Here are some points:
[-0.68  0.60  0.18 -1.17  0.27  0.60  0.02  0.07  1.07]
[-1.74  2.07 -0.97 -0.65  0.77  1.05 -2.25  1.55  0.95]
[-1.44  0.73  1.84 -2.30 -1.91  0.81  3.02 -2.06  1.49]
[ 0.53 -0.11 -0.27 -0.61  0.07 -0.09  0.01  0.33  0.10]
[ 1.34 -0.86  0.39  0.52 -0.73 -1.06  1.35 -1.09 -0.99]
[-0.33  1.59 -1.51 -0.07  0.74  0.46 -2.31  2.04  0.12]
[-0.97  0.67 -0.04 -0.20 -0.18  0.65 -0.37  0.83  0.23]
[ 0.47 -0.09  0.65  0.19 -1.15 -0.37  0.88 -0.75 -0.48]
[ 0.74 -0.73  0.67 -0.15 -0.35 -0.36  1.26 -0.81 -0.21]
[-0.21  0.42 -0.77  1.27 -0.39 -0.09 -0.36 -0.08 -0.46]
[-1.35  1.54 -0.31 -0.33  0.05  0.51 -0.87  1.66  0.69]
[-0.08  0.75 -1.28  0.64  0.79  0.24 -1.99  1.59 -0.34]
[ 0.50 -0.22 -1.82  2.04  1.96 -0.64 -3.45  1.91 -1.19]
[ 0.73 -0.86 -0.22  0.64  1.27  0.00 -0.88  0.90 -0.01]
[ 2.23 -1.77 -0.98  3.19  0.94 -1.48 -1.64  0.84 -2.48]
[-0.03  0.67 -0.72  0.15 -0.06  0.29 -0.56  0.91 -0.58]
[-0.17  0.21  0.67  0.04 -0.54 -0.06  0.46 -0.12 -0.19]
[-0.42  0.41  0.89 -0.84 -1.39  0.35  1.68 -1.97  0.13]
[-0.33  0.39 -0.54  0.19 -0.30 -0.23 -0.36 -0.27 -0.30]
[ 0.18 -0.18 -0.42  0.29  0.38 -0.26 -0.24  0.58 -0.16]
[ 0.82 -0.45 -1.30  1.25  0.99 -0.89 -1.91  0.69 -1.15]
16 more points follow, each with its number after it:
[-1.36  1.79 -0.57 -0.75 -0.91  0.28 -0.15  0.34  0.17] 0
[-0.14  0.64 -1.51  0.27  0.91 -0.17 -1.73  1.16 -0.26] 1
[ 0.33  0.19  0.20 -0.16  0.01  0.03 -0.36  0.30 -0.23] 2
[-1.05  0.17  0.77 -1.00 -0.30  0.66  1.31 -1.06  1.17] 3
[-1.00  0.53  0.79 -1.38 -0.81  0.26  1.53 -0.93  1.25] 4
[ 0.55 -0.90  0.82  0.47 -1.00 -0.77  1.50 -1.15 -0.30] 5
[-0.28 -0.17  1.21 -1.33 -0.56  0.08  1.94 -1.65  1.00] 6
[ 1.07 -1.43  0.93  1.00 -0.62 -1.07  1.91 -0.95  0.03] 7
[ 0.65 -0.99 -0.33  0.75  0.84 -0.53 -0.96 -0.22 -0.78] 8
[-0.05 -0.17  0.96 -1.13  0.23  0.45  0.61  0.06  1.00] 9
[ 1.95 -2.58  1.03  1.08 -0.58 -1.02  2.02 -2.07 -1.40] 10
[-3.38  2.40  0.92 -3.33 -1.33  2.53  1.87 -0.17  3.08] 11
[ 0.83  0.24 -2.39  2.33  1.60 -0.66 -3.13  2.58 -1.46] 12
[ 1.39 -1.15 -0.01  0.98  0.45 -0.82 -0.14 -0.15 -1.08] 13
[ 0.20  0.16  0.23 -0.69 -0.11  0.08  0.40  0.30  0.10] 14
[-0.20 -0.36 -0.36  0.60  0.79  0.34 -0.14  0.62  0.33] 15
Which of these numbered points is nearest to each point below, ignoring the 2 directions in which the first points spread most? Its number follows each.
[-0.37 -0.51  0.95 -0.56  0.07  0.45  1.50 -1.73  0.36] > 3
[ 0.12 -0.80  0.22  0.12 -0.54  0.22  1.16 -0.65  0.19] > 11
[-0.65 -0.29 -0.07  0.49  0.36  0.37  0.36  0.49  0.67] > 15
[ 0.23 -0.18  0.09  0.84 -0.46 -0.25 -0.24  0.13 -0.11] > 5
[ 0.15 -0.49  1.15 -1.21 -0.98 -0.05  2.02 -1.65  0.04] > 13
[-0.29  0.11  0.83 -1.54 -0.19  0.53  1.44 -1.19  1.29] > 6
[ 0.94 -2.04 -0.08  2.14  0.30 -1.03  0.54 -0.77 -1.42] > 3
[-0.68  0.67 -0.42 -0.40 -0.45 -0.12  0.22  0.47  0.77] > 5
